One turning vector, and how many steps it has turned:
The counts run from 0 to 175.
[153  89 159 103 171  96 113 143 151 142 100 131 116 113  84 126]	79
[106 148 137 189 126 111 172 142  99  89 162 157 120 145 148 108]	18
[119 137 146 106 124 160 144 125  71 166 119 144 144  79 117 125]	103
[115  89 144 102 132 108  91 171 170 132 170 124 136 175 129  94]	59
[132 129 119  98 116  97 113 113 161 109  99 139 187 123 181 123]	169
[131 122 146 101  97 125 131  96 112 121 196 142 108 178 134 138]	133
[102 105 144 146 148 158 101 136 109 113 110  59  83 161 156 110]	40
[126 137 122  73 113 148 113 172 154 157  85 143 134 112  84 111]	70
[106 161 117 133  91 144 123 167  99 127 125  76  75 131 115  83]	37
[120 188 130 117 130  88 161 107 111  97  91 128 113  97  72 123]	3
[142 121 139  77 131  72 120 128 132  86 116 117 138 143 166  96]	174
[137 102 183  93 158 135 126 109  80 130 128 146 181 120 128 117]	100
[149 129  53 138 106 104 123 118 166 121 121 160 102 121 143 155]	157
[112  99 155 108 143 176 138  84  81 125 115 102 143 114 133 154]	108
[158 150  72 136  98  83 139 147 166 136 135 162  92 137 118 134]	158
[ 83 154 118 172 116 146 151 110 103  97 121 133 165 132 191 129]	21
[123 171 123 113 118 131 135  81 112  92  62 124 133  98 126 142]	1
[132 119 183  92 157 144 146 122  65 120 142 132 120 121 119 113]	106
[105 125 107 130  92 145 110  90 122 149 191 129 145 126 161 158]	129
[ 94 103 126 107 110 152  86 151 177 122 133 123 151 146 179 124]	61
[130 122 136 144 166 171 138  87  75 135 108 103 116 113 129 178]	115
[143 138 125 159 138 138 155 135  83 162 169 125  99 115  79 151]	118
[107 164 111 158 131  94 163 100 119 123 111 131 103  66 126 127]	9
[137 129 151 110 137 118 153 148  85 143 134 187 171 112  94 118]	98
[130 138  62 111  92 111 108 103 155 136 106  90  77 109 130 173]	150
[112 128 138 134 124 144 120 162 101 112 132  77  74 150 119  89]	38
[100 126 109 124  96 126 112 173 179 165 150 128 140 144 123  91]	57
[149 104 134 108 167 100 122 166 147 154  94 126 100 108  70 110]	78
[128  64 162 139 185 119 134 134 143 119 106 170 147 117 146 145]	87
[138 116 129 135 144 109 159 161 116 146 143 210 164 106 119 132]	91
[120 129 103 162 117 143 144  95 117 157 167 116 136  96 132 178]	123
[148 159  95 125  95  61 127 144 151 119 135 171 145 140 142 137]	165
[111 120 103  79  73 151 105 172 169 148 117 147 158 146 116 114]	63
[110 130 100 149  88 160 127 109 108 146 184 141 121 110 128 149]	130
[130 150 105 161 118 140 154 118  99 162 195 123 122 104 116 153]	124
[151 160 102  98 111  67 130 151 121 112 137 152 149 124 129  90]	172
[116 115 143 180 145 135 105 153 174 140 126  82  88 188 141 125]	46
[125 159 162 160 109 120 138 148  83  93 148 130 141 172 150  89]	25
[126  78 153 111 175  99 117 134 150 129 103 123 119 115 116 131]	80
[153 109 111 133 129  61 135 134 161  94 134 155 106 174 147 145]	160
[100 151 113 131  97 165 107 135  99 124 113  70 123 120 167 101]	35
[154 143 146 104 112 125 101 101 120 120 149 128 104 188 128 156]	140
[136 104  90 135 135 104 107 102 169 105 119 118  87 138 163 168]	155
[118 152 113  94 108 135  88  97 122 119 111 105 116 151 143 170]	142
[100 129  94 146  90 142 102 168 181 171 141 126 133 120 144 115]	56
[107 152 161 128 118 141 102 155  87 108 141  90 107 159 139  72]	32
[126 119 136 114 119 126 151 155  96 152 130 186 194  81 120 125]	97
[141 136 143 112 114  67 103 119 151  94 106 139 153 144 188 134]	168
[ 81 149  97 182 135 124 160 107 114 109 120 133 120  83 155 125]	15
[ 97 162  94 173 120 114 159 133 109 101 139 153 118  77 128 104]	16
[130 101 116 132 144  89 100 121 155 110 121 113  81 168 145 158]	154
[112 143 104 190 105 144  97 159 181 163 131 107 121 129 137 146]	49
[133 127  76 115 113 112  90  79 159 125 112  79  87 115 136 163]	149
[149 143  75 106 110  92 105 131 143 159 132 105  68 104  96 150]	151
[100  89 159 112 113 128  92 148 175 131 135 124 141 169 162 103]	60
[147 151 124  98  99  89  99 119 122 121 148 108  73 147 108 143]	146
[123 167 122 127 118 123 137 106  99  94  62 121 123  83 102 143]	2
[128 146 116 161 119 154 121 185 147 148 132  93  63 166 106 120]	44
[131 100 157 122 146 143 138 114 114 136 110 161 193 101 161 163]	95
[107 113 138  77 119 163  83 142 161 126  84 114 155 137 126 137]	68
[126 155 101 104  51 162 115 115 118 120 161 121 135 133 127 147]	137
[125 116 129  86  99 137 112 188 167 151 145 163 151 156  91  91]	64
[147 155  98 111  93 102  98 126 103 147 156  99  79 150  96 143]	145
[111 161 119 151 139 107 149 111 121 101  92 126 125  77 135 143]	8
[115 138 148 135 166  95 138  87 104  86  90 107 125 118 128 131]	6
[104 140  92 156 119 183 116 152 145 134  88  85  99 135 124 123]	42
[122 131 131 155 119 130 146 126 107 165 208 141 107 131 113 149]	125
[155 147 112 121 111  55 134 151 150 107 145 158 146 154 143 123]	166
[120 137  95 182 112 124 101 177 164 166 143 105 100 145 123 121]	50
[139 124 122  94 128  94  87 107 131 110 130  92  80 164 122 162]	147
[141 126  98 114 100  82 114 126 148 123 159 104  53 136  97 133]	152
[125 134 141 157 136 138 132 181 141 134 128  97  68 181 112 116]	45
[140 131 169  91 157 109 142 129  83 144 154 156 168 126 109 120]	99
[141 150  92 138  91  81 137 145 170 126 120 162 147 127 153 142]	164
[124  83 154 131 202  97 142 155 143 137 115 165 125 108 129 124]	86
[122 129 140 118 133 138 128 118  96 154 113 178 207  93 125 143]	96
[116 189 120 169  88 128 153 158  87 106 151 150 136 124 141 114]	23
[126 109 153 181 165 139 138  87 109 152 157 102 126 135 156 188]	121
[ 95 171 122 149  98 146 118 126 100 125 122 103 164 122 171 111]	28
[ 83 164 117 172  94 140 144 131 105 120 138 147 150 109 159 125]	22
[112 173 140 135 100 123 128 161  74 117 160 109 117 142 141  69]	31
[132 113 151 158 173 162 143  87  75 123 117 105  96 142 131 168]	114
[109  78 138 117 187 130 116 121 159 144  76 132 118 102 135 146]	81
[141 158  86  90  83  89 120 151 131 119 120 141 162 103 151 103]	171
[150 135 149 155 158 128 150 121  87 141 164 115  90 145  94 159]	119
[143 132 114 125 145 151 159 122  65 159 125 132 102 109  79 136]	111
[136 155 125 155 146 166 169 119  88 157 143 119 111 117  97 154]	117
[140 129 108 148 134  86 125 106 174  89 119 152 123 167 169 165]	161
[100 146 167 152 112 146 115 126  93  87 126 113 157 137 197 111]	27
[ 98 180 119 141  71 140 116 133  93 132 124 106 148 108 144 113]	29
[133 121 151  99  95 136  89  93 107 107 129 100 117 176 136 174]	141
[123 118 148 102  98 152 116  93 119  87 175 130 116 181 165 145]	134
[120  86 115 117 164 127 117 128 165 157  79 138 138  79 122 160]	82
[121  99 157  78 122 137  95 141 143 114  74 126 152 171 133 116]	67
[113 104 148 159 142 128 114  89 114 128 218 130 118 156 146 152]	127
[143 120 167 138 169 148 154 111  65 134 150 131 100 147 116 149]	113
[ 85 130 109 172 150 110 154  95 121  97 116 126 121  97 197 142]	14
[116 150  93 177 111 159 134 180 140 154 110  95  82 153 116 116]	43
[107 153 139 167 162  73 163 128 108 116 136 128  85  97 110 105]	11
[132 168  86 100  76 110 100 122 116 151 122 104 101 138 101 154]	144
[149  92 111 126 160 106 146 156 146 159 110 160 122 100  96 118]	84
[118 113 132 146 131 144 117  67 124 121 194 133 122 141 160 155]	128
[108 103 118 171 148 148 106 145 165 145 125  82 102 162 152 149]	47
[ 99 114 117 103  87 151  96 160 178 148 133 143 149 128 149  98]	62
[153 129 156 129 157 150 172 128  76 139 139 128  88 126  83 120]	112
[107 129 138 100 137 166 123  94  94 149 123 127 177  85 147 131]	102
[ 94 117 136 178 166  84 155 107 117  88 120 133 111 126 166 125]	13
[129 124 121  83 119 112  98 171 147 157  90 136 135 129  70 112]	71
[140 130 120  78 126  99 122 110 123  84  89 110 161 124 187 104]	175
[134 113 121  99 154 138  91 131 158 154  48 107 146  99 107 150]	75
[122 131 108 126  76 150 134 132 104 140 201 150 128 132 109 131]	131
